Named moves (each a turn or a mirror), then the moves between two rows, first move first; the first pair answered:
C:
[  6  -8  -6   5 -29   5 -35 -20   8 -20 -13 -16 -21   2  -1  35 -11  -4
  21] -> [  3  -5  -9  -1 -21  -3 -38 -21   9 -18 -14 -17 -23  -1  -1  35 -13  -2
  23]
[ 22 -19   0  21  -3  -3  -8  20   4 -10  10  15 -13 -24  26  12  30  12
 -17] -> [ -1  -8  -6 -11  30 -32 -19  23 -14   2  -7   3 -19 -20  22  13   6  11
 -19]
[ -5   6  -1 -15  24  17 -49  43  15  -1  62  -8   6  10 -27  70  -9  21
 -49] -> [  0   3   0 -14  14  23 -48  46  21   0  65  -6   6   9 -26  68  -5  18
 -52]
R:
[ -7   1   5  -4   6  12   8  20 -18  18  18   3   7  -3   2  -8  12   3
  -6] -> [  6   2  -2  11 -17  -9 -12  -8  19 -14  -8   1 -15 -14   2  19  10   2
   2]
[ 14  32  14 -14   0   3  46 -15 -30  27  21  -7  22  12  15 -19  16  13
 -22] -> [ 41  34  13   9 -30  -9  20 -44  18 -10  -1  -1  -2 -14  19  23  20  11
 -21]
[-18  43 -33  -1  12  73 -11 -27 -60  -2   1  15  28  67  -8   3 -16 -40
  68] -> [ 26  30 -26  34 -31 103 -20  -5 -31  -7  42  29  18  39  -2  31  23 -12
  44]
[ -7 -10   4  -3 -20  13  14 -10  -9 -18  14  18  15  -7   8 -29  16   2
  -3] -> [ -4  -8   0  -4 -29  -3   5 -24   0 -31  -4  18  13  -9  11 -20  10  -6
   5]
V:
[ -6  13   0   3   2  12   7 -21   6   1  17  -6 -19  17   2   5 -11  -6
  11] -> [  0  13   0  11  -2   6  14 -22  19  -1   4  -4 -25  10   7  -1   1  -5
   4]
[ 24 -15  15  37 -46  -5 -34 -21  37 -31  -5  -6 -36 -36   7  45  15  11
  -7] -> [ 16  -3   3  11 -29  14 -65 -12   6 -16  29 -17 -25  -4  -9  71 -10  18
   4]
[ 31  -8   0  15 -27   9 -37   6  31 -11  19   6 -14 -17  -8  72   8  11
   0] -> [ 33 -12   2  21 -27   9 -30   3  36 -15   7  10 -18 -26  -6  67   9  12
  -4]
[ -7  18 -13 -31   7 -13 -40 -15  10  -6  -8  -4  -2  16 -15  30 -13  -9
   6] -> [  6   6  -7 -15  -3 -23 -18 -29  32 -17 -34   6 -13 -10   1  10   1 -11
  -2]
H:
[ -8  -1   2   1   9  -6   5  -2  -6   2 -11  -2   2  -7   2  -9  -3  -4
 -11] -> [ -4  -2   3  -1   4   5  13  -6 -11   1  -9  -2   5  -2  -1 -13  -6  -7
  -4]
[  9 -14  21 -23 -17  14  -4  15   2  28   7  10  16 -12 -12  -2  36  10
   5] -> [ 10 -13  25 -21 -19   4  -5  17   0  28   8   7  13 -16 -14   3  35   8
   5]
[ -2  -2   2   3  -9 -18  -8 -19   8 -23 -15  10 -15 -13   4   8  -3 -16
  14] -> [ -9  -3   2  -3   1 -18  -5 -18   6 -15 -21   6 -15 -12   1  -3  -5 -20
   5]
A:
[-10 -10   7   6  17 -13   6  10   0  12 -12 -11  -8  -8  -9 -18  -2   4
  -9] -> [ -8  -6   0  13  16  -7  13   2   1   2 -19  -4  -7  -9  -8 -18   0  -3
  -7]
[ 34  -9  -4  13 -31  15 -63 -57  44 -48 -13  18 -18 -28  16  52 -30   9
  -3] -> [ 31  -7 -10   3 -25  23 -82 -49  36 -38   7  14 -16 -18   7  64 -40  15
  -2]
[  2  -4 -14  -6   2   2  -3  15   8  10   1  -2 -10  -1   0   8   1  15
  -5] -> [  3  -5  -7  -2   2   1   8  15   7   8  -2  -4 -12  -6  -1  -2  -1  15
  -8]
Now pairs of rows:
Each pair is 2 to 3 moves apart.
[ -1   4 -11  -4   2  24 -37  13  -9  22  36   7  -2  15  -2  42  -8  12
  17] -> [  9 -14   0  22 -15  10  31  24   7  31  14  27  -5  -9  13 -26  34  18
 -10]	V then R then R
[-14  17  15 -28  46  21 -26  14 -26  16  41  -7  10  14 -11   8 -18 -21
   6] -> [  4  11  10  10  13 -29  -3 -35  29 -28 -40  11 -28 -29   9  -9   9 -30
   3]	R then R then V
[ 10  -8 -18  41 -14  13  -1  23  28 -17  28  21  -1  -5   8  -1  34  26
 -12] -> [  1   6 -28  41 -11 -15 -13  -6  42 -45 -10  14 -11  -6  16  15  21  19
  10]	R then R then R
[  7 -12   5  12  -1  -3  18  21  15  12  10  29   2 -20   1   4  17  10
 -17] -> [-10   6  -7  -4   8   9 -13   6  -4  -1  22  12  17  15  -5  35 -19  -5
   9]	R then C then V
[ 16   1   3  22 -35  -8  15 -31  47 -37 -37   8 -16 -29  18  -3  18  -2
  -1] -> [ 31  -9   7  20 -45  38  11  20  25  -6  28  12   0 -19   4  10  33  20
 -17]	R then V then R
[-16  -1   0 -32  28  15 -12  45 -36  41  47 -10  17  27 -20   5 -17   6
 -10] -> [-36  16  -9 -38  42 -27 -35  -4 -27  12  -4 -22   8  25 -20  13 -43 -19
  11]	R then R
[ -8 -10   3  -6  40 -69   6  -2  14  24 -36 -15 -44 -28  16  -7   3   2
 -24] -> [ 11 -14   2   9  16 -61   0   2  31  17 -26 -10 -50 -44  19  10  20  15
 -32]	R then R
[ -9 -17  12   2  10  25  23  19 -46  26  28 -12   2  17  -8 -19   8   6
  -7] -> [  7 -10  -1   3   7  -3 -40 -12 -18 -14  11 -25 -30  10  -9  52 -19  -5
  10]	R then V then C
[ 20  -4   6  36 -51  -8  26 -18  39 -30 -30  13 -13 -37  18 -12  38   4
 -11] -> [  4   4   1  18 -47  64  40   1 -23   4  26  14  41  24   4 -30  21  -5
  27]	R then V then C
[ 10   2   2  -7  -9  16 -49  -1   4 -17  26   9 -12   9 -14  57  -7  11
   3] -> [  7 -10  13  17 -37  43  36  -5   7 -16  -2  30   8  14  -1 -29  34  -1
  11]	V then R then C
[ 12  13 -12  -6 -47  40 -36  -4   2 -24  34   8  23  18  -6  36   5  -8
  10] -> [-15  16  -9 -14 -28  47 -13 -14 -20 -16  22   2  38  36  -7   8  -7 -19
  24]	R then C then R
[  9  10  18  44 -45  -5  35 -36  51 -25 -46  16  -4   0  25 -23  16 -29
   6] -> [ 12   9  17  47 -55  16  33 -34  53 -24 -29  17  -2   6  24 -21  20 -18
  10]	V then C then V
